In the rows, 128 means zero.
Each named turn below is shown by a few rows before and after it. Which turns, in which order, take the first row of each later pair to the second? The first pair is answered.
Sapar (before -> after):
[139  88 141 133 118 192 120 106 126 118 156] -> [136  87 149 143 130 196 113 127 118 128 143]
[169  83 150 143 140 119 166 164 136 128 141] -> [171  88 140 138 120 113 173 129 147 111 161]
[141 144 110  93 135 119 118 134 127 166 117] -> [140 142 129 108 140 106 123 160 132 156 107]
nupo (before -> after):
[162 136 139 159 133 108 117 181 134 137 106] -> [157 137 142 164 132 110 113 179 127 130 101]
[144 111 158 175 126  92 164 183 126 152 109] -> [140 109 159 174 130  94 168 183 125 149 107]
[146 134 100 105 121 123 127 103 132 144 131] -> [109 151 119 120 110 112 118 106 138 105 117]
[149 104 144 146 125 167 129 121 122 148 127] -> [169 131 120 132 117 115 147 122 153 139 145]
Gola (before -> after):
[146 118 131 130 149 132 141 158 121 172 125] -> [139  98 140 144 138 154 145 138 111 151 138]
[159 132 124 115 151  91 143 179 129 160 125] -> [171  96 120 125 143 131 155 143 113 172 150]
[140 165  96  85 135 110 125 110 131 183 153] -> [135 123 115 108 113 161 139  69 115 159 176]
kabib (before -> after):
[167 121 134 128 134  99 154 157 143 137 144] -> [151 127 146 141 131 102 150 169 142 121 129]
[143 115 131 132 143 137 137 158 116 153 118] -> [138 140 114 118 119  94 147 134 151 121 138]
[114 154 148 143 144 113 128 129 108  90 112] -> [158 130 120 122 159 138 130 115  92 154 130]
[147 114 109 120 140 121 128 123 130 151 133] -> [116 133 133 136 129 104 126 133 138 107 119]
Ked (before -> after):
[121 126 122 128 139 148 130 117  82 130 116] -> [123 132 132 137 119 116 151 114 109  90 127]
[117 123 164 137 160 166  87 159 113 136  82] -> [102 114 176 153 115 166 109 109 127  79 112]
[ 92 180  87 106 145 102 101 140 145 132 106] -> [ 79 161  87 108 133 150  91  97 124 131 118]
Pairs:
(two turns a pair)
[157 110 108 117 136 152 131 128 114 178 149] -> [116 125 159 146 142 140 120 182 112 133 110] : nupo then kabib
[ 92 145 105 144 156 103 142 171 131 136 132] -> [ 67 130 106 151 143 154 126 136 110 134 136] : Ked then Gola
[148  99 159 146 133  91 155 160 133 130 121] -> [123  85 167 156 137 149 132 141 105 135 110] : Ked then Gola
[ 81 132 117 118 119 175  79  97 109 139 108] -> [ 74 134 159 149 100 139 109 119 138  76 108] : Sapar then Ked
[133 121 114 130 149 159 138 214  89 178 105] -> [112 105  98 135  70 178 168  87 109 104 177] : Ked then kabib
[140  98 124 134 114 134 147  92 114 111 176] -> [104 136 154 146 124  94 128 151 123  80 126] : kabib then Gola
[125 170 103 101 124  73 120 144 146 119 124] -> [ 95 152 150 137 126 106 116 167 123  93  99] : Gola then kabib
[135 140 117 128 157 144 101 122 116 159  95] -> [131 143 149 149 137 101 134 140 148  97  99] : Sapar then Sapar
[ 85 155  92  97 119 125  63 114 115 140 112] -> [111 150  82  90 132 110  71 127 121 169 118] : Sapar then kabib
[113 184 107 101 113  50 124 125 156 100 138] -> [100 190  90  88 142  92  82 132 123 151 108] : Ked then nupo
[109 146 141 135 105  96 140 125 143  90 134] -> [114 143 101 107 127 142 106  99 116 157 135] : Sapar then Sapar
[144 150  88  97 121 100 121 109 143 146 140] -> [138 146  92 103 109 108 122  90 141 133 145] : Ked then Ked
[145 141  76 105 147 149 121 110 120 197 124] -> [ 88 134 129 143 138 188 104 125  88 149  88] : kabib then nupo
[112 134 138 146  98 132 150  98 145  87 164] -> [119 143 103 123 107 144 133  77 137 126 165] : Sapar then nupo
[106 170 143 137 108  73 130 136 161  70 126] -> [148 163  97 104 112  73 138 104 167 118 162] : kabib then kabib
[ 89 138 127 160 104 126 112  54 130  90 144] -> [ 77 135 154 176 116 136 104  80 118  84 119] : nupo then Gola
[ 81 110 181 159 130 125 135  86 139 121 126] -> [ 79 148 152 136 124  87 127  86 161 124 124] : Gola then Sapar
[ 88 171 117 129 154 134 113 111  95 128  84] -> [ 98 183 104 118 146 106 121 107 114 122  93] : Ked then Gola
[125 160  76  97 110 112 102  85 125 112 128] -> [ 90 159 111 119 118 138  82 114 105  96  91] : Ked then nupo
[167 128 130 119 134  68 161 144 170  98 158] -> [178  80 112 115 154 161 137 112 116 166 165] : nupo then kabib
[113 134 175 159 126 109 159 159 147  88 126] -> [160  91 140 146 124 147 175 110 133 135 168] : kabib then Ked
[139 130 134 142 124 129 127 180 114 162 113] -> [145 142 126 135 105  87 145 164 144 129 135] : nupo then Sapar
[126 112  98  99 111 161 128 100 116 174 140] -> [146 139 102  94 127  96 140 157 143 177 123] : Ked then Ked
[106 123 163 157 106 131 123 132 126  75 110] -> [171 126  97 105 137 111 126 136 137 172 130] : Ked then kabib
[146 118 128 112 174 148 110 175  96 162  85] -> [142 133 153 134 124  72 154 165 150  71 112] : Ked then Ked
[155 125 146 111 154 104 133 172 144 134 127] -> [150 108 164 126 152 121 136 173 133 128 122] : Sapar then kabib
[149  98  97 122 148 114  83 150 112 153  98] -> [170  84 103 130 148 109 104 157 120 148 109] : Sapar then Gola
[ 98 104 159 172 129 140 132 151 141  58 110] -> [145 110  98 128 115 100 156  97 177  86 164] : nupo then kabib
[136 145 157 155 135 171 133 144 105 116  92] -> [157 135 121 135 103 159 157  79 131 111 143] : kabib then Gola
[100 142 123 123 130  99 117 146 139 124  96] -> [122 138  99 103 135  99 120 124 142 153 117] : Sapar then Gola
[166  67  97 113 127 136 129  66 127 149 162] -> [147  53 130 138 112 148 136  66 124 107 160] : Gola then nupo
[143 134 123 105 128 161 121 102 115 164 145] -> [138 163 110  93 130 132 114 114 128 163 136] : nupo then Sapar
[142 128 115 125 119 128 129 100 165 139 143] -> [122 119 136 145 111 149 125  97 154 117 136] : Gola then nupo
[171 131  94 118 150  94 125 148 150 138 121] -> [138 142 115 134 127  83 130 137 159  82 123] : kabib then Sapar
[144 128 142 141 167 124 142 166 116 139 127] -> [130 119 161 159 152 130 150 150 120 107 130] : Sapar then nupo
[116 136  79 101 123 138 111  68 174 141 155] -> [ 71 146 155 148 138 129 103 155 162  86  93] : kabib then Ked
[151 193 141 114 123  38 151 128 173  57 144] -> [158 174 166 122 199  86 112 216 117 142  81] : Ked then Sapar
[137 119 145 148 147 148 124 176  87 180 126] -> [103 139 169 163 131 128 118 188  96 129 111] : kabib then kabib
[133  90 171 171 129 167 137 117 101 109 115] -> [183 108 104 120 145 126 140 104 123 176 139] : Gola then kabib
[139 131 110 102 162 110 131 162 135 159 119] -> [127 127  95  94 124 124 139  90 145 126 155] : Ked then nupo
[116 175 108 129 135 116 102 161 125  90 112] -> [149 147 118 143 155 127 118 192 116 120 115] : kabib then Sapar
[106 157 162 115 126 128 114 167 128 102 106] -> [135 167 123  83 137 110 115 159 143 144 115] : Gola then kabib
[166 112 132 138  96  57 190 130 169 100 159] -> [169 118  77 104 101  89 164  83 157 153 175] : Gola then Sapar
[138 126 149 145 129  76 165 165 149  94 137] -> [158 144 103 107 155  74 140 165 149 152 131] : Ked then nupo
[175  86  58 108 166 195 118  94  80 227 152] -> [133  42 158 189 105 208 166  76  84  83 170] : Sapar then Ked
[100 164 129 125 116 107 123 135 141 100 120] -> [ 94 163 127 120 128 128 105 141 124 117 107] : Gola then nupo
[106 151 135 166 136 134 110 133 110 121  89] -> [123 170  99 138 124  95 123 101 138 126 122] : kabib then nupo
[145  84 146 173 116 119 150 131 131  71 118] -> [170  94 116 149 111  89 159 118 154  86 138] : kabib then nupo
[158 115 115 135 156 137 113 114 124 141 131] -> [134 143 107 128 135 115 107  95 134 109 137] : kabib then Sapar
[126 149 115  89 130 167 112 104  92 159 141] -> [150 142 111  86 120 152 134  90 109 151 163] : Gola then nupo
[142 136  99 111 139 140 127 120 133 145 150] -> [104 155 120 126 123 131 120 119 139  96 136] : kabib then Sapar
[170  92  80 125  88 151 175  62 141 127 198] -> [165 153 115 124 160  64 152 220 155 147 107] : Gola then Ked
[136 169  87 102 154  65 119 178 153 154  97] -> [108 177  95 112 105  56 130 123 172  91 126] : Gola then nupo
[146 138 125 103 149 116 122 153 130 164 112] -> [108 134 129 110 132 163 104 116 111 148 111] : nupo then Ked
[129 151 111 123 139 135  89 136  85 150 111] -> [125 140 133 143  94 113 123 101 114  81 145] : Gola then Ked
[115 123  92 126  85 108 138  88 141 121 133] -> [111 139 114 134 104  76 138 150 149 116  99] : nupo then Ked
[120 141 135 111 149 111 106 173 125 147 103] -> [106 134 150 127 107 100 128 128 147  82 132] : Ked then Ked
[ 77 128 183 165 138 186  97 152  84 106 130] -> [114 166 135 118 177 138  80 193  99 179 116] : Gola then Gola
[ 94 130 132 126 112 129 108  84 140 102 129] -> [106 123 131 125 152 152  94 125 113 156 104] : Gola then kabib
[184 121 128 118 146 155 146 117 113 185 143] -> [156 158 113  99 154 139 113 129 118 189 119] : nupo then Ked
[ 87 142 145 156 106 151  98  96 132  79 139] -> [ 79 172 129 138 119 135  75 117 132 101 119] : Sapar then Gola
[145  85 129 155 143 127 131 161 100 144 133] -> [140 100 134 158 131  94 140 165 122 113 137] : Sapar then Gola
[143 139  73 111 117 136 120 105 129 173 148] -> [112 177  81 109 125 108 101 137 137 151 113] : nupo then Ked
[113 114 175 147 138 142 163 126 136  71 129] -> [168 101 142 123 146 120 184 122 147 109 158] : kabib then Ked
[136 143 108 103 151 126  99 150 124 142 105] -> [118 141 102 103 129 148  95 105 118 126 116] : kabib then Ked
[150 107 145 143 151 144 133 187 112 160 105] -> [ 99 125 164 161 111 140 127 156 125  85 104] : Ked then Gola
[156 108 146 114 133 111 157 141 121 121 132] -> [151 115 130 105 118 111 157 113 126 113 142] : kabib then Sapar
[138 136 108 114 144 100 122 154 143 147 116] -> [101 113 126 138 115 160 115 105 115 115 123] : Ked then Gola
[155 147  86 100 119  78 119 103 177 160 116] -> [136  95 126 140  81 136 138  55 157 111 139] : Gola then Gola
[178 138 117 126 122 118 166 148 162 152 170] -> [173 117 115 131 116 161 158 117 144 156 180] : Gola then Sapar
[148 153 124 127 135  96 118 160 111 112  98] -> [143 144 107 117 141 137 102 136  92 141 103] : Sapar then Ked
[133 109 118 131 115 149 133  85 122 129 143] -> [111 111 146 148 124 157 121 113 108 113 118] : Sapar then Gola
